(in the rows, 128 means zero)
Families of rows that turns and mirrors carry onto each other, the same ones carrying the whole set onto itself: the rest of each named row's family, in list order
4 families of 4 rows
N: [179 101 126 139  99 147 146 148 126  97 108 120 140 140 137 113 128 145
 146 160 149 104 125  90 153 129 119 129 121 113 120 131 123 128 129  94
 140 148 133 173 142 129 169 135 102  97 106 137 120 129 126]
Q: [177 110 119 139 107  87 130 133 105 129 141 117 149 142 141 141 126 151
 113 157 120  98 144 117 127 138 131 125 158 117 108 143 111 125 124  87
 143 101 126 170 107 118 163 167 100 119 132 136 132 112 129]
K: [121  82 116 167 170 174 110 147 149 131 118 142 122 130 119 135 117 118
 130 162 129 158 123 119 150 126 142 123 159 115 123  71 148 128 116 111
 117 165 117  81 105 122 148 125 106 129 121  93 131 132 135]
V: [163  84 122 156 116 150 129 141 155  87 124 150 138 104 111 146 108 140
 120 137 159 127 135 138 155 136 157 115 139  99 140  68 160 112 108 115
 139 149 135  97  94 120  99 128 134 170 116 104  96 146 115]
H: [136 115 133 109 121  95 147 137 117 151 137 104 113 104 136 132 142 136
 128 155 109 135 142 119 183 110 143 112 148 129 102 138  97 146  99 125
 142 116 114 150  94 144 158 137  80 109 161 126 149 130 141]
E: [132 128 127 105 118  83 162 141 123 145 133 130 151 131 115 154 145 140
 115 150 117 118 133 125 137  98 152 114 141 124  91 157 114 137 122 109
 141 128 125 147 110 107 129 166 112 127 182 157 124 151 162]
D: [166  87 112 185 127 193 126 149 160 114 104 141 121 126 123 122 120 140
 124 155 130 117 149  89 156 150 117 153 154 114 131 104 139 123 127 108
 119 151 115 135 140 108 139 142 129 129  82 113 113 134 116]
L: [155  93 122 115  82 121 157 138 160  76 128 144 128  95 140 138 124 142
 149 139 179 118 152 100 177 123 153 115 112 116 126  98 164 140 114 129
 158 139 138 126 116 114 123 120 103 144 132 132 107 139 114]
U: [121 114 124 156 166 120 122 136 142 170 128 116 124 130 105 154 130 130
  91 168 107 140 145 149 152 120 152 127 191 114 111 104  95 142 102 117
 118 125 108 114  79 119 143 145  94 145 141 104 148 131 132]
G: [164  97 106 184 134 129 112 134 138 146 137 136 133 131 129 149 118 145
  93 151 100 112 170 115 129 161 129 146 193 120 119 119 127 118 122 101
 121 105 106 134 106  98 134 173 126 150 109 112 125 117 118]
M: [130 120 110 163 154 116 126 137 143 159 128 145 142 129 110 164 130 128
  91 146 103 129 146 138 125 123 150 123 176 115 108 133 124 116 114 109
 119 137 111  97 101  99  91 173 146 157 163 118 122 156 156]
B: [168 114 136 112  79  91 166 137 156 135 125 127 136 103 127 154 136 154
 113 155 152  89 157 125 172 111 173 108 142 136 122 115 142 140 101 123
 141 101 129 150 107  99 123 130  79 153 153 148 123 144 136]
C: [175 105 136 152 114 118 139 142 151 145 120 131 148 113  97 160 121 150
  83 154 131  96 138 165 150 123 176 108 170 118 140  87 137 114  95 107
 121 110 127 120  84 105  99 137 114 179 139 122 111 153 136]
P: [130 109 117 101 111 141 161 146 143  94 106 148 130 108 120 138 139 134
 155 140 143 138 118  93 166  97 136 114 107 116  96 139 125 139 133 119
 150 173 130 135 148 113 134 140 117 102 143 148 111 156 153]
S: [128 102 102 160 145 175 124 143 165 106 101 165 120 105 115 148 124 121
 130 140 127 148 130 106 153 124 136 123 141 109 114 114 137 117 124 120
 127 178 115  85 139 105  94 145 151 134 122 111 106 158 145]
R: [137  80 121 121 127 150 136 147 124 113 127 129 111 104 151 112 132 122
 165 150 130 151 119  87 179 114 131 109 115 129 115 105 151 134 113 121
 142 156 123 117 121 146 162 118  93  93 141 115 132 133 145]

The rest of the family of S: E, M, P
The rest of the family of N: Q, D, G
The rest of the family of C: V, L, B

Families of rows that turns and mirrors carry onto each other, the same ones carrying the whole set onto itself: the rest of each named row's family, in list order
4 families of 4 rows
tufub: [150 139 118 134 147 128 127 133 152 124 129 127 174 128 111 120 129 135
 118 119 154 162 101 146 128 122 105 113 148  96 133 101  98 118]
rarul: [101 143 125 129 145  70 113 139 129 151 114 102 130 139 117 121 147 100
 136 140 110 138 124 118 111 140 152 179 107 149 143 115 141 124]
rasu: [112 137 139 122 151 116 122 120 140 146 121 119 114  98 129 120 136 104
 118 114 111 121 120 126 122 114 157 151 101 154 138 117 123 164]
zezal: [110 160 150 146 109 117 163 134  96 132  91 107 126 131 107 137 108 110
 135 117 138 116 128 162 116 134 103 119 129 174 137 160 110  99]
Rus: [ 97 125 143 111 142 119 114 169 133 159 112 104 120 110 117 127 132 103
 103 122  96 152 113 142 137 112 145 132 106 134 148 123 147 124]
mulik: [109 111 155 114 129  92 113 137 129 181 112 104 129 131 131 128 121  91
 133 127 114 114 116 126 137 118 143 143  91 164 145 113 143 127]
tiz: [136 129 130 113 124 114 110 154 152 146 118 143 178 123 112 141 140 155
 136 119 168 153 102 146 123 133 105 111 116 123 140 101 127 147]
bokam: [157 108 132 131 126 109 163  99 106 131 117 100 123 173 120 109 125 161
 122 156 118 158 135 120 131 127 133 147 130 122  99 159 127 116]
sonip: [132 144 146 130  89  98 124 123 100 112 109 117 132 174 112 130  95 129
 156 106 136 125 132 166 135 148 107 120 132 177 134 136 113  92]
Dero: [165 140 103 127 139 118 121 162 157 150 109 142 152 121 104 143 152 124
 151 125 153 135 115 138 119 125 110 113 157 121 111 100 145 123]
susav: [147 158 119 157 113  88 153 140 125 111 118 106 123 160 117 122 104 106
 165 126 158 128 105 166 159 139 124 125 139 172 148 145 113 104]
Dide: [123 137 125 144 134 110 146  99 143 120 107 129 108 168 138 102 135 181
 143 151 128 148 124 131 154 112 144 142 133 138  86 119 144 133]
zonu: [119 138 155 132 125 129 147  99 101 119 126  98 136 189 144 111 122 151
 143 146 126 145 106 109 118 103 132 111 148 132  94 153 122 133]
siroz: [143 161 145 110  99 108 133 146 114 105 100 121 127 140  90 119  88 105
 133 127 134 108 120 137 137 136 119 123 152 180 138 155 136 114]
Fodo: [142 115 113 131 131 134 128 165 132 135 139 139 150 147 106 129 136 152
 132 116 136 140 117 132 127 132 102  95 135  93 129 114 117 171]
ped: [142 106 141 115 144 123 137  98 120 130 112  85 126 184 142 128 139 166
 148 137 150 155 111 142 145 122 137 122 120 124  84 133 132 134]

The rest of the family of Dero: rarul, susav, Dide
The rest of the family of tiz: mulik, sonip, ped
The rest of the family of rasu: tufub, bokam, siroz

Families of rows that turns and mirrors carry onto each other, the same ones carrying the whole set onto itself: the rest of each named row's family, in list order
5 families of 3 rows
lubam: [154 165 154 122 139 149 133 137 135 117 148 132 145 131 125 129  90 147
 129 127 113  85 136 116  89 121 131]
muto: [156 135 146 154 128  99 128 156 114  99 118 128 117 148 123 126 100 118
 160 154 127 112 115 114 108 147 134]
Lar: [122 142 136 100 131 125 153 141 134 174 120 108 119 126 116 127 128 156
 157 126 130 150 112 150 112 116  86]
vok: [156 135 159 145 127 129 122 145 128  88 143 135 136 147 137 110 110 132
 128 152 167 127 104 105 121 133 148]
Zoset: [131 111 155 134 116 143 125 104 112 154 108 134 110 113 117 112 119 131
  99  79 111 114 137 125 114 168 115]
sem: [135 168 151 135 120 118 136 113  94 191 111 148 117 122 162 103 121 120
 112  86 104 113 126 131 115 131 105]
mes: [132 122 142 138 116 115 130  99  70 143 140 170 104 150 151 113 139 127
 113 121  90 116 144 147 122 129 113]
gudu: [125 119 118 143 141 137 139 131 120 137 121 136  94  92 131 114 132 122
 133 135 155 148 113 166  87  82 112]
depe: [156 146 142 131 154 148 138 158 130 175 120 134 108 100 145 114 150 126
 148 118 160 106  98 147  90 127  96]
Gimi: [124 145 129 142 135 146 122 144 146 134 124 138 109 109 125 117 126 139
 153 131 187 156 115 141  99 102  97]
gizo: [173 165 155 106 133 111 108 131 145 133 121 115 120 150 145 111 113  98
 144 118 122  90 113 124  98 153 119]
pap: [108 118 135 126 128 129 138  78 103 172 135 167 100 134 163 111 140 136
 108 106 122 125 154 118 120 132 119]
zopu: [105 137 136 131 110 135 120  87  84 125 113 144 119 155 146 110 156 126
 118 125 110 124 133 116 143 146 137]
muzi: [114 127 103 136 124 156 148 128 137 146 126 158 114 111 164 100 132 151
 143 145 148 163 121 150 121  98 125]
pomoz: [147 152 145 142 114 128 108 143 107 114 142 112 117 168 133 121 101 132
 147 144 133  97 130 100 115 162 147]

The rest of the family of Zoset: lubam, Lar
The rest of the family of gizo: sem, depe
The rest of the family of vok: zopu, muzi

Families of rows that turns and mirrors carry onto each other, the same ones carrying the whole set onto itself: the rest of each named row's family, in list order
5 families of 6 rows
sel: [118 102 118  89 173 126 128 139 105  88 172 123 116 120]
zur: [104 143 133 130 144 140  89 101 155 107 143  87 126 145]
lige: [107 104 132 137 138 140  97 120 130 153 136  89 145  95]
kod: [117 111 132 124 120 129  94 119 152 148 155  85 124  95]
bamuk: [ 94 144 107  78 143 126 120 117 138 103 133 132 151  87]
Rapa: [105 141 105  91 158 120 137 129 131  77 138 125 152  86]
Gise: [ 82 121 138 127 178 114 134 139 125 111 149 154 130  85]
bato: [107 142 134 140 138 114  99 116 156 108 157  83 105 137]
Reke: [101 134 146 140 147 138 106  95 160  89 145  88 130 139]
bonu: [ 89 135 134 137 166 112  97 132 131 140 132  63 144 119]
vure: [ 99 146 104  80 142 132 125 146 131  83 148 117 153 106]
kot: [ 80 115 129 121 157 132 121 157 123  91 154 151 138  95]
vek: [ 91 113 141 113 175 128 126 139 136  75 150 145 135  83]
Deko: [114 100 113  85 173 120 128 117 120  77 156 128 124  98]
Dirub: [ 86 121 126 127 159  86 109 140 136 137 157  65 117 113]
rof: [123 114 142  75 167 130 136 109 102 103 152 118 111 121]
Gefen: [ 74 116 144 129 167 124 131 133 110 113 140 152 117  98]
Fik: [ 89 122 136 129 184 100 106 133 116 130 147  59 130 128]
Kelin: [114 112 128  79 184 129 141 127 120 107 162 133 130  93]
lifo: [ 80 120 126 131 180  98 123 121 126 119 139  57 137 120]
meron: [118 113 126 124 143 132  86 106 132 147 141  72 134 116]
Tedin: [ 96 129 125 115 164 129 138 123 132  95 152 160 131  89]
Pozu: [ 85 148 104  76 172 116 132 122 131  92 144 133 141  99]
fuso: [105  86 132 126 142 141 104 101 143 138 146  79 148  90]
kika: [122 117 134  72 184 124 130 110 122  90 168 128 114 117]
pum: [ 72 135 140 120 165 113  92 128 130 141 145  64 116 121]
vapo: [113 123 144 126 135 143  97 122 128 155 150  68 123 104]
Pep: [ 97 143 136 143 142 131  90 107 132 123 149  83  99 138]
zelo: [ 79 151 126  71 143 127 126 125 129 106 123 117 150  96]
biv: [104 127 149 142 162 131  79 111 146 121 146  86 116 146]

The rest of the family of meron: bonu, Kelin, Tedin, Pozu, biv
The rest of the family of kot: sel, kod, bato, vure, Dirub
The rest of the family of pum: Rapa, vek, Deko, vapo, Pep

